Where one turn sends some rows of the set: a few examples, then the rows asked
Guli: [-0.59  1.96 -1.35 -3.26 -0.37  0.20  2.72  1.57  1.39 -0.71  1.07 -0.12
 -0.22 -2.79 -1.38 -1.87  0.94 -0.55  1.08  2.01 -2.48  2.54  1.54  1.46]
nek: [ 3.31 -1.42 -0.79 -2.59 -0.74  1.02  2.25  1.28  1.54  0.33 -3.20  1.59
 -0.60 -1.91 -1.34 -1.32  1.10 -1.21  0.58  2.96 -2.61  1.63  1.77  0.49]
Nenuz: [ 2.03  0.10  1.19 -0.32 -3.45 -0.82  1.69 -1.09  1.56  0.00  1.94  2.01
  2.85  1.12  0.08  2.21  1.82 -2.74  1.80  2.21 -4.08  0.12  0.31 -0.74]
malen: [ 1.75 -0.48  2.41 -1.07 -0.79  0.21  2.30  1.31  0.67 -1.02  1.93 -2.25
  3.24 -0.34  0.93  1.17 -2.13 -0.80  2.09 -1.68 -1.02  0.24 -0.07  0.19]
nibas: [ 1.54 -0.56 -0.11 -3.67 -0.41  2.53  1.54  1.65  2.38  0.03 -2.46  1.41
 -0.09 -2.74 -0.86 -0.77  1.30 -1.52  0.88  4.23 -2.60  1.13  2.10 -0.11]
bege: [ 0.74 -3.17  1.22 -2.11  1.90 -1.17  0.92  1.85  1.77 -1.15 -1.23 -0.54
 -0.06  1.09 -1.86 -1.49 -0.30  0.02  0.81 -0.35 -3.77  1.48  0.68  2.68]
Fugeb: [ 1.24 -1.25  3.25 -1.17 -0.91  1.13  3.74  1.05  1.23 -0.73  1.38 -0.12
  0.82  0.45  1.06  3.11 -0.29 -1.22  3.08  1.12 -4.13 -1.46 -0.41 -1.67]
fuvi: [ 2.17 -1.25  1.10 -3.49  1.12  3.49  0.20  0.89  2.33 -0.70 -1.45  1.20
  0.62 -2.49 -0.25 -0.46  1.87 -0.42  1.07  4.58 -1.95  0.66  2.24 -1.03]
lumi: [-0.83  1.75  0.26 -3.54  1.20  1.99  0.75  0.60  1.87 -1.74  2.68 -0.28
  0.72 -2.79 -0.90 -1.20  1.88  0.45  1.32  3.38 -2.00  1.95  1.72  0.02]
Nidud: [-1.02 -1.44  0.20 -3.10  0.72 -1.16  0.35  2.41  2.69 -0.48 -1.06 -0.03
  1.38  0.09 -1.13 -1.73  0.11 -1.58  0.55  0.47 -3.56  1.61  1.75  3.42]
Susi: [ 3.27 -2.62  0.37 -0.81 -1.01  2.62  0.36  0.32  1.56 -2.04  0.24  0.00
 -1.39  0.38 -1.40 -2.56  1.81  1.79  0.59  1.05 -3.95 -1.69 -0.01 -1.11]
Biz: [ 2.02 -1.25  0.20 -1.49 -1.50  3.31 -1.55 -0.33  2.50 -2.09  1.43  0.76
  0.37 -0.20 -0.99 -2.46  3.06  0.95  0.30  2.72 -3.66 -1.57  0.87 -1.29]
monof: [ 1.60 -1.49  2.77 -1.17 -0.17 -1.23  0.94 -0.24  2.74 -0.10  0.66 -1.59
  2.86  0.38  1.69  1.67 -1.33  1.35  1.38  0.01 -0.98 -1.36 -0.81 -1.69]
Sena: [ 1.18 -0.37  2.41 -0.73 -2.75  0.57  2.82 -0.43  1.47 -0.72  1.78  1.09
  0.72  1.00 -0.69  3.11  0.82 -1.97  2.38  2.55 -5.02 -0.40 -0.76 -1.85]
zoti: [ 0.63  0.03 -0.95 -2.42 -2.31  2.81 -1.03  1.16  3.07 -1.10  0.84  0.81
  1.57 -1.36  0.42 -3.02  2.72 -0.55  0.29  2.27 -3.14 -1.66  2.01  0.08]
moze: [ 1.06 -0.61 -1.51 -2.36 -2.24  1.81  1.15  2.69  2.44 -0.47 -0.69  0.08
  0.50 -1.51  0.81 -3.48  1.26 -0.63  0.55  0.35 -3.11 -1.82  1.86  1.11]
bol: [ 2.58 -0.44  1.29 -0.49 -2.03 -1.11  1.92 -0.06  1.34  0.38  1.63  1.35
  4.25  0.65  2.35  1.64  1.32 -2.46  2.13  0.60 -2.63 -0.57  1.31  0.18]
zul: [ 0.60  0.59  0.23 -1.05 -4.04 -2.93  1.03 -0.99  3.26  0.86  0.09  0.17
  2.57  0.45 -0.55  1.14 -0.51 -1.06  0.30  1.35 -2.38  0.35 -0.92 -0.70]
vofo: [-1.90 -0.68  0.85 -3.43  0.67  0.11 -1.62  1.15  3.43 -1.14  0.38  0.56
  2.22  0.01 -1.52 -1.18  1.42 -1.64  0.43  2.53 -3.71  1.68  1.87  2.33]
bedu: [-1.11  0.80  1.63 -1.95 -3.37 -0.85  1.08 -0.58  3.74  0.06  0.69 -0.44
  1.36  0.00 -1.03  2.27 -0.90 -0.63  0.83  2.70 -3.16 -0.29 -1.56 -2.12]
kelu: [ 2.70 -2.24 -0.70 -1.35 -1.47  1.67  2.01  2.18  1.49 -1.05 -1.05 -0.40
 -1.34 -0.47 -0.30 -3.17  0.69  0.83  0.76 -0.46 -3.63 -1.86  0.60  0.43]
Mil: [ 1.74 -0.13  1.21 -2.21  2.71  1.69  0.16 -0.81  0.93 -2.42  3.05 -0.47
  0.62 -1.51 -1.11 -1.25  2.18  2.23  1.34  2.51 -1.49  1.87  1.20 -0.64]
fifup: [ 0.96 -0.47  3.35 -1.05 -1.07  1.49  2.45  0.69  0.79 -1.92  2.36 -2.29
  1.17  0.02 -1.11  2.18 -2.18 -0.25  2.20 -0.13 -2.51  0.37 -1.44 -1.39]
Daza: [ 2.15  0.22 -1.43 -1.76  0.16 -1.22  3.39  0.80  0.26 -0.76  0.42 -0.23
 -0.92 -1.49 -1.92 -2.39  0.67  0.61  0.92  0.35 -2.29  2.89  0.90  1.68]
nev: [ 3.56 -1.07  0.16 -1.07  2.04 -0.34  1.78 -0.67 -0.06 -1.80  1.63 -0.39
 -0.40 -0.71 -1.72 -1.98  1.48  2.29  1.09  0.67 -1.69  2.46  0.68  0.42]
kizef: [-0.74 -1.91  2.23 -2.69  1.81  0.91 -2.23 -0.13  2.97 -2.18  1.11  0.34
  1.30  1.00 -2.51 -0.57  1.69 -0.07  0.55  2.94 -4.00  1.55  0.90  0.87]
paror: [ 0.55  0.69  2.49 -0.87 -2.99  1.13  1.19 -0.82  1.26 -1.91  3.03 -0.97
  1.49  0.38 -2.66  2.23 -0.86 -1.24  1.45  1.66 -3.28  1.38 -1.57 -1.60]
kivel: [ 1.77  0.77  0.96 -0.84 -2.53 -0.94  0.96  0.20  1.11 -0.45  2.30 -0.88
  4.81 -0.22  0.61  0.54 -0.79 -2.06  1.29 -0.85 -0.89  1.23  0.61  0.94]
kom: [ 1.04  1.44  0.98 -0.70 -3.88 -0.34  0.27 -1.10  1.49 -0.99  2.97 -0.10
  3.74  0.24 -1.60  1.21 -0.03 -2.37  0.90  1.20 -2.29  1.93 -0.29 -0.16]
fekag: [-0.45 -0.48  3.22 -2.02 -0.98  0.21  1.05 -0.08  3.40 -0.57  1.02 -1.57
  1.51 -0.06  0.36  2.57 -1.43  0.91  1.53  1.85 -2.27 -1.36 -1.51 -2.75]
mok: [ 0.90 -3.44  2.44 -1.86  2.56  0.09 -0.70  0.28  1.94 -2.20  0.10 -0.32
 -0.07  1.65 -2.71 -0.75  0.69  0.96  0.78  1.18 -4.06  1.45  0.18  1.12]
Gilo: [ 4.31 -2.55  1.22 -2.35  1.75  2.56  0.10 -0.03  1.54 -0.83 -1.57  1.21
  0.58 -1.49 -0.44 -0.82  2.02  0.57  0.93  3.54 -1.58  0.82  1.92 -0.98]
Silep: [ 2.11 -1.28  2.53 -1.07 -0.47  0.05  3.18  1.28  1.14 -0.06  1.26  0.02
  2.98  0.23  2.92  2.20  0.04 -1.50  2.93 -0.08 -2.65 -1.55  0.89 -0.41]
vusos: [ 2.26 -0.83  0.95 -0.59 -2.01 -3.17  0.92 -0.78  2.61  0.81  0.06 -0.52
  3.51  0.73  1.14  0.81 -0.79  0.17  0.65 -0.32 -1.03 -0.31 -0.47 -0.44]
vaza: [ 5.02 -2.67  0.06 -1.79  0.62  1.03  1.35  0.23  1.06 -0.21 -2.70  1.45
 -0.16 -1.10 -1.14 -1.35  1.54  0.09  0.63  2.51 -1.96  1.45  1.65 -0.02]

Daza turns into Guli
Biz turns into Susi
bedu turns into fekag
Where do these go?
Fugeb turns into Silep
Nidud turns into vofo
fifup turns into malen
nek turns into nibas

Where one turn sends some rows of the set: a few examples, then the rows asked
duk: [-2.56 -2.05 -0.90  2.04  1.58  2.53  0.38 -1.10  0.73 -1.85  0.59 -1.47
  2.77  2.85]
fafa: [-1.15 -3.22  0.23  1.58 -0.27  1.78 -0.10  3.92  0.64 -1.28  1.14 -1.58
  1.95 -1.32]
mel: [-2.97  0.54 -2.75  2.07 -1.66  2.20 -0.03 -0.42  2.72 -2.68  0.19  0.29
 -0.34 -0.19]
miko: [-2.15 -1.13  0.49  2.71  1.19  2.66  0.51  4.39  1.52 -1.29 -0.18  1.93
  1.73 -1.95]
zafu: [-3.82 -4.14  0.96  1.68  0.10  2.63  2.37  2.49  1.36 -0.78  1.41  1.87
  3.33  0.31]
Savet: [-7.00 -0.79 -0.43  2.90 -0.94  0.27  1.51  2.32 -1.17 -1.46 -0.15 -2.10
  2.08  0.39]
bina: [-2.36 -1.46 -2.70  0.40  0.36  1.06  1.04 -0.21  0.78 -1.19 -0.03  0.02
 -2.13  1.05]
Tapaz: [-5.42 -3.11 -0.58  1.14 -1.38  0.29  2.21  1.03  3.22 -2.19 -2.88  0.68
  2.05  1.53]
Gif: [-1.49 -2.88 -1.06  1.31  0.74  3.28  1.35  1.16  0.78  1.08 -0.67  0.18
  3.80  1.89]
nuneg: [-2.85 -2.90 -0.02  3.40 -2.72  1.42  1.10  2.06 -0.34 -0.60  0.65  1.39
  4.25 -0.96]
nel: [-2.03 -0.45 -1.80  2.50  0.70  2.19  1.74  0.74  0.32 -0.29 -0.81  2.62
  4.30  1.14]
Pezo: [-3.51 -3.01  0.23  1.83  0.35  0.29  0.57  4.95  2.05 -3.55 -0.62  0.19
  0.07 -0.27]
Kor: [-2.96 -2.37 -1.18  1.71 -1.19 -0.12  0.25  4.69  1.41 -3.95 -0.64  0.06
  1.27 -1.49]
zuk: [-7.39 -1.99 -0.19  1.80  0.26  3.38  1.52  2.70  1.75 -1.17 -1.43 -1.98
  2.16  0.09]
tosel: [-3.74 -1.00 -3.71  0.70 -2.71  1.44  0.24  3.30  1.62 -2.39 -0.87 -0.92
  0.32 -1.35]
tuvu: [-5.43 -2.88 -0.49  1.35  2.74  3.37  2.10 -0.08  0.28 -1.70  0.28  1.37
  0.70  0.84]
Vog: [-4.60 -2.42 -1.90  1.33 -1.44 -0.54  1.69  1.42 -0.36 -1.21 -4.06  0.47
  2.43 -0.40]
zegi: [-2.08 -0.69 -0.70  2.97 -2.03  2.68 -0.85  2.50  2.74 -2.72  1.02 -0.73
  2.53 -1.75]
Bibu: [-5.02 -0.18 -2.57  1.88 -0.96  1.57  0.46  3.07  0.76 -0.90 -1.06 -0.31
 -2.47 -0.05]
pov: [-4.97 -1.10 -2.13  2.59  1.04  2.47  0.57 -1.55 -1.58 -1.95 -0.91  0.93
  0.25 -0.36]
rugam: [-2.11 -2.52 -0.35  2.62  0.63  3.78 -0.39  0.25  0.54  0.21 -0.26 -1.89
  3.35  1.90]
bama: [-4.89 -1.39 -0.64  2.02  0.52  1.46  0.63  3.70  1.72 -1.45 -0.81 -0.05
 -2.70  0.90]
Miken: [-4.61 -1.82 -0.25  2.61  1.38  1.52  2.34  1.76 -1.68 -1.37  1.05  2.69
  2.44 -0.43]
rekim: [-3.34 -2.21 -1.94  3.35 -3.19  2.45 -0.79 -1.27 -0.17 -1.13 -1.35 -0.42
  2.05 -0.82]
kav: [-2.91  0.06 -1.50  2.01  1.54  2.06  1.28  1.42  1.55 -1.18 -1.00  3.03
 -1.12 -0.19]
Reke: [-6.00 -3.07 -1.22  0.81 -0.15  2.75  1.59  2.08  2.24 -1.00 -4.17 -0.27
  2.40 -0.26]
Kasi: [-1.79 -2.64 -0.26  0.86  2.32  1.29  1.46  3.22 -0.17 -0.16 -0.26  1.14
 -0.49 -0.22]
pozi: [-3.20 -2.75 -2.35  0.36 -2.07  1.21  0.36  3.96  2.80 -3.53 -0.68 -1.02
  1.16 -1.30]
sidog: [-7.02 -1.98  0.75  2.38 -1.10  0.85  2.12  1.70  2.60 -2.34 -0.16 -1.00
  1.96  1.95]
Kas: [-6.17 -1.55 -1.61  1.70 -0.32  1.80  1.17  2.56 -1.38 -0.47 -2.96 -1.54
  2.41 -1.27]
Nuz: [-4.63 -1.17 -3.24  0.57 -1.84  2.44  0.60  2.79  2.45 -1.40 -0.86 -1.11
 -1.35 -0.13]
bot: [-4.42 -3.04 -1.69  1.85 -0.43  3.94 -0.27 -2.21  1.41 -1.63 -1.46 -0.67
  0.43  0.54]
duso: [-5.36 -1.70 -0.70  2.47 -2.09 -1.74  2.02  1.21  0.00 -2.16 -1.17 -0.14
  1.96  1.34]
seb: [-1.95 -2.45 -1.56  0.70  1.69  1.86  1.97 -0.29  0.76 -0.97  0.10  0.83
  3.31  2.74]
lag: [-4.17 -1.39 -0.02  2.85  0.73 -0.04  0.34  4.53  0.69 -2.40 -0.88  0.68
 -1.39 -0.06]
senod: [-2.79  0.16 -0.97  4.40  0.46  3.01 -0.69 -0.53  0.13 -1.49 -0.33 -0.51
  3.58  1.11]
teni: [-2.66  0.33 -1.72  3.01  1.12  1.73  1.05 -0.82  0.24 -2.27  0.11  1.41
  3.56  1.73]
Duv: [-1.78 -1.93 -2.17  1.16 -2.18  1.58 -0.52  0.56  1.53 -2.25  1.36 -2.63
  0.47 -0.17]
muli: [-2.94 -4.44 -0.21  2.26 -3.15  3.32  0.07  0.37  2.37 -0.84 -0.19 -0.30
  3.18  0.17]
zokiv: [-1.99 -0.51 -1.00  3.66 -0.16  3.54 -0.10  0.98  0.17  0.63 -1.17  0.60
  4.29  0.44]

Kasi turns into miko
senod turns into duk
Where do these go?
lag turns into Pezo
nuneg turns into muli
zuk turns into Savet

